In the data rows, the value 128 means zero.
Here are some numbered points:
[170 144 129 126 123 127 137 139 114 114 111 108] 0
[113 132 134 142 146 132 128 136 125 125 126 128] 1
[124 131 112 103  85  86  92 148 176 166 159 133] 2
[172 192 192 190 201 200 201 216 106  99  94 123] 3
[161 160 153 154 158 160 160 148  99  88  84 111] 4
[132 168 178 169 156 150 168 169 123 117  86  86] 5
[ 78 112 132 132 121 107  91 120 175 176 160  83] 6
[156 166 177 186 176 176 169 180 144 124 118 163] 7
[145 110 104  87  84  94 102 119 122 122 125 127] 8
[164 152 151 157 168 174 172 134  76  71  68 108] 9
[114 125 133 143 154 150 143 112 110 114 118 134] 10
[127 167 179 162 152 145 143 181 136 132 122  93] 11
[110 102 127 136 148 140 136  95 110 114 121 156] 12
[ 93 115 132 135 128 122 116 119 139 139 142 139] 13
[195 138 115 115 132 141 151 125  81  74  93 143] 14
[102  49  75  84 103 105  94  29 103 115 132 192] 15
[165  16   3  19  38  70  75  29  84 115 132 187] 16
[110 134 154 158 154 143 136 158 157 159 156 149] 17
[151 183 170 163 161 171 174 148  95  75  67  81] 18
[146  33  25  43  71  93  93   0  80 118 136 189] 19
[138 139 122 121 102  96 105 156 177 164 156 126] 20
[120  51  53  75  95 100  72  34  92 118 137 187] 21
[117 151 156 167 173 169 162 148 121 121 119 137] 22
[ 95  61  70  81 101 101  93  38  87 117 133 161] 23
[121 152 153 150 143 138 145 139 128 116 117  76] 24
[115 128 133 137 134 121 134 137 136 145 139 131] 25
[ 83 118 134 137 131 128 112 123 140 142 141 132] 26
[215 156 147 144 154 160 159 152  92  84  98 158] 27
[ 59  45  59  68  74  73  65  51 183 208 219 184] 28
[ 90 104 126 143 145 132 132 116 144 158 162 181] 29
[115 124 123 122 118 125 118 120 106 117 114 105] 30
[140 160 175 184 192 183 182 167 113 105 117 111] 31
[148 163 151 148 150 156 158 154 118 106 101 122] 32
[118 157 153 151 133 126 126 170 160 148 142 101] 33
[120  73  69  42  32  47  57  79 129 129 134  94] 34
[146 115  98 102 117 130 131  98  71  82 104 135] 35
[ 99  93  88  71  41  27  51 142 255 255 255 182] 36
[171 187 178 174 179 194 200 192  97  90  84 127] 37
[147 175 161 154 151 159 173 141 101  83  80  75] 38
[159 155 146 136 127 125 137 151 119 113 110  79] 39
[155 128 116  93  90 102 105 115 124 120 119 101] 40
[ 94 144 156 150 142 132 126 146 149 144 133  83] 41
[132 118 108  90  85  93  95 117 130 123 118  71] 42
[151 163 154 162 167 176 167 157  98  98 101 127] 43
[141  91  69  89  95 107 104  95  96 112 126 168] 44
[ 76 141 163 164 162 145 134 148 195 194 193 138] 45
[110 161 172 188 195 181 167 168 126 119 117 145] 46
New points follow, each followed by the numbers of its two nearest points above by angle, nearest first.
[125 121 120 112 103  97 104 115 132 130 123  94] 42 34
[148 183 180 179 163 167 178 182 118 103  86  83] 5 32
[ 48  69  99 105 103  84  79  85 195 211 210 172] 28 36
[106  98 103  97  82  74  89 127 196 199 197 164] 36 2
[175 120  96  96 107 123 124 123 103 107 112 185] 44 14
[ 83 121 139 144 146 132 129 115 138 140 138 117] 26 13
[117  76  65  47  54  65  59  70 125 139 145 135] 34 8
[190 136 121 122 123 142 142 128  79  89  84 170] 14 27
[118  82  71  48  47  57  57  69 130 144 131 107] 34 8
[126 143 146 142 132 133 136 140 124 104  96  40] 24 39
[129 166 159 152 142 132 140 183 137 128 121 102] 11 5
[  0  75 108 104  89  46  22 129 255 255 255 163] 36 28
[235 169 150 154 162 177 185 174  84  83  76 139] 27 4
[167 115 116 110 114 127 135 131 115 116 130 212] 44 14
[152 126 111 100  90  90 111 114 113 116 116 104] 40 8
[ 82  98 129 147 150 141 115  95 133 156 156 165] 29 13
[111 161 160 152 138 139 134 168 136 131 121  95] 11 33
[ 64 129 147 145 124 107 103 149 186 187 176  75] 6 41
[137 131 122 104  91  90 105 131 146 151 143 137] 2 36
[ 69 107 112 108 100  95  79  98 148 149 147  61] 6 42
[116 144 138 135 116 110 111 160 169 158 152 121] 20 33
[160 163 153 142 134 131 142 151 112 106 106  80] 39 38
[159 102  84  94 119 132 129 107  93 102 123 178] 44 35
[ 97 142 146 150 135 124 118 141 137 135 128  82] 41 24
[168 131 111 105 109 122 125 135 110 107 111 155] 14 35
[109 144 141 134 118 119 113 153 145 141 134 113] 33 41
